W =
[[  9.8   0.2  17.9  18.3  11.9  10.3  17.8   1.9  16.4  12.7   7.9  -1.5]
 [  4.0  11.7   8.6   8.6   4.7  20.0  11.5  18.7  10.7  10.7  -2.7   8.8]
 [  2.9  -0.2   3.9   2.5   2.8   6.5  10.5  12.4   2.1   8.3  23.9  10.7]
 [ 18.3  25.5  17.4  12.9   8.9   7.3  -1.7  23.7  16.8   4.2  18.6   5.1]
 [ 15.7   5.9   9.0  18.4   2.8  18.6   3.5  11.5  16.7  16.6  12.3   8.0]
 [ 10.7  20.7  13.2   3.9  16.1  12.2   1.5  30.0  11.6   4.4  16.2  -0.9]
 [ 10.1  16.8   5.7   7.1  18.3   6.7   8.9  16.5  14.6   8.1  10.0   7.9]
 [  8.7  15.2  20.4   5.5   7.2  10.4   9.8   1.5 -25.6  22.0   7.9  17.6]
 [ 14.0  14.3  13.5   8.8  17.4   9.2   5.5  23.2  11.4   5.1  10.3   5.4]
 [ 19.4  13.9  15.9   7.1  21.1  14.0   9.2  14.7   7.4   2.6  18.5  10.8]
 [ -2.2  17.8   5.4  -3.7   2.7  26.7  12.6  13.0  14.0  11.1 -12.7   8.1]
 [ 15.5  20.6  11.4   7.3  24.7  30.9   3.1  14.2   9.4  -3.6  25.0  16.9]
 [ 15.4   5.8  10.5  18.8  -2.4  15.4   5.8   9.7   8.0  18.6  10.8   6.3]
 [  5.2   3.3  10.7   9.9  13.9   8.6  19.9   0.9  13.5  10.9  13.9   6.0]
 [ 11.2  -3.3   9.2  16.2  10.9  12.4   8.8   0.9  15.8  16.9  11.1  -2.2]
 [ 12.8   6.0   7.0  21.0  -1.4  13.4  14.0   8.0  20.4  20.0  12.6
    7.0]]
Indices start at 1.
(1, 1) -> 9.8
(11, 11) -> -12.7
(13, 3) -> 10.5
(7, 3) -> 5.7
(10, 5) -> 21.1
(4, 5) -> 8.9
(12, 6) -> 30.9
(12, 11) -> 25.0
(5, 9) -> 16.7
(8, 11) -> 7.9
(1, 5) -> 11.9
(3, 6) -> 6.5
(6, 12) -> -0.9
(2, 10) -> 10.7
(16, 7) -> 14.0
(9, 11) -> 10.3
(11, 10) -> 11.1
(10, 12) -> 10.8
(3, 12) -> 10.7
(13, 6) -> 15.4
(10, 10) -> 2.6
(3, 5) -> 2.8
(7, 9) -> 14.6
(14, 12) -> 6.0
(16, 12) -> 7.0
(6, 4) -> 3.9
(10, 3) -> 15.9
(14, 9) -> 13.5
(8, 5) -> 7.2
(1, 10) -> 12.7
(8, 12) -> 17.6
(9, 10) -> 5.1
(9, 6) -> 9.2
(13, 5) -> -2.4
(15, 10) -> 16.9
(12, 8) -> 14.2
(16, 2) -> 6.0

A =
-95	337	31	8	133	-161	110	71	-24	-90	161	-113	-1
-182	-383	8	-252	-28	-176	-169	-297	228	140	85	262	88
158	222	32	192	-4	-261	-96	2	192	-176	31	294	-32
69	-216	-95	-34	-6	-139	274	185	24	97	-23	148	104
228	-60	94	240	250	201	-182	-97	82	5	249	-64	301
8	-144	-141	-33	168	-230	89	72	25	-128	184	-74	167
260	362	7	206	-7	-42	-60	-79	20	-331	-111	55	-62
-220	143	110	-194	-134	48	-79	-155	-41	-500	8	-62	-52
147	-61	25	88	-55	-57	26	-28	-546	53	18	-311	6
16	-1	146	-29	-192	90	177	104	256	26	-247	152	-182
23	-28	10	-60	-18	169	173	-5	-125	-9	129	3	71
-225	375	-294	-317	189	171	112	-69	-12	-216	89	224	228
Indices start at 1.
(1, 1) -> -95
(3, 3) -> 32
(7, 2) -> 362
(9, 8) -> -28
(5, 12) -> -64
(11, 1) -> 23
(6, 9) -> 25
(8, 13) -> -52
(9, 12) -> -311
(11, 7) -> 173
(9, 3) -> 25
(5, 11) -> 249
(4, 12) -> 148
(10, 6) -> 90
(7, 5) -> -7
(5, 3) -> 94
(2, 13) -> 88
(4, 5) -> -6
(11, 11) -> 129
(6, 8) -> 72
(4, 2) -> -216
(1, 12) -> -113
(11, 2) -> -28
(3, 12) -> 294
(6, 5) -> 168
(3, 7) -> -96
(7, 3) -> 7
(2, 9) -> 228
(12, 5) -> 189
(6, 2) -> -144
(5, 5) -> 250
(6, 6) -> -230
(6, 13) -> 167
(6, 12) -> -74
(3, 11) -> 31
(9, 1) -> 147
(12, 9) -> -12
(4, 4) -> -34

B =
[[6 5 5 6]
 [6 3 8 3]
 [2 6 4 4]
 [4 5 4 2]
 [4 4 5 2]
 [3 4 7 5]
 [4 4 3 6]
 [5 6 6 4]]
Rows and columns are counted from 1.
(1, 1) => 6
(6, 2) => 4
(1, 3) => 5
(2, 3) => 8
(3, 4) => 4
(5, 3) => 5
(7, 3) => 3
(2, 2) => 3
(1, 2) => 5
(2, 4) => 3
(8, 3) => 6
(6, 1) => 3
(3, 2) => 6
(2, 1) => 6
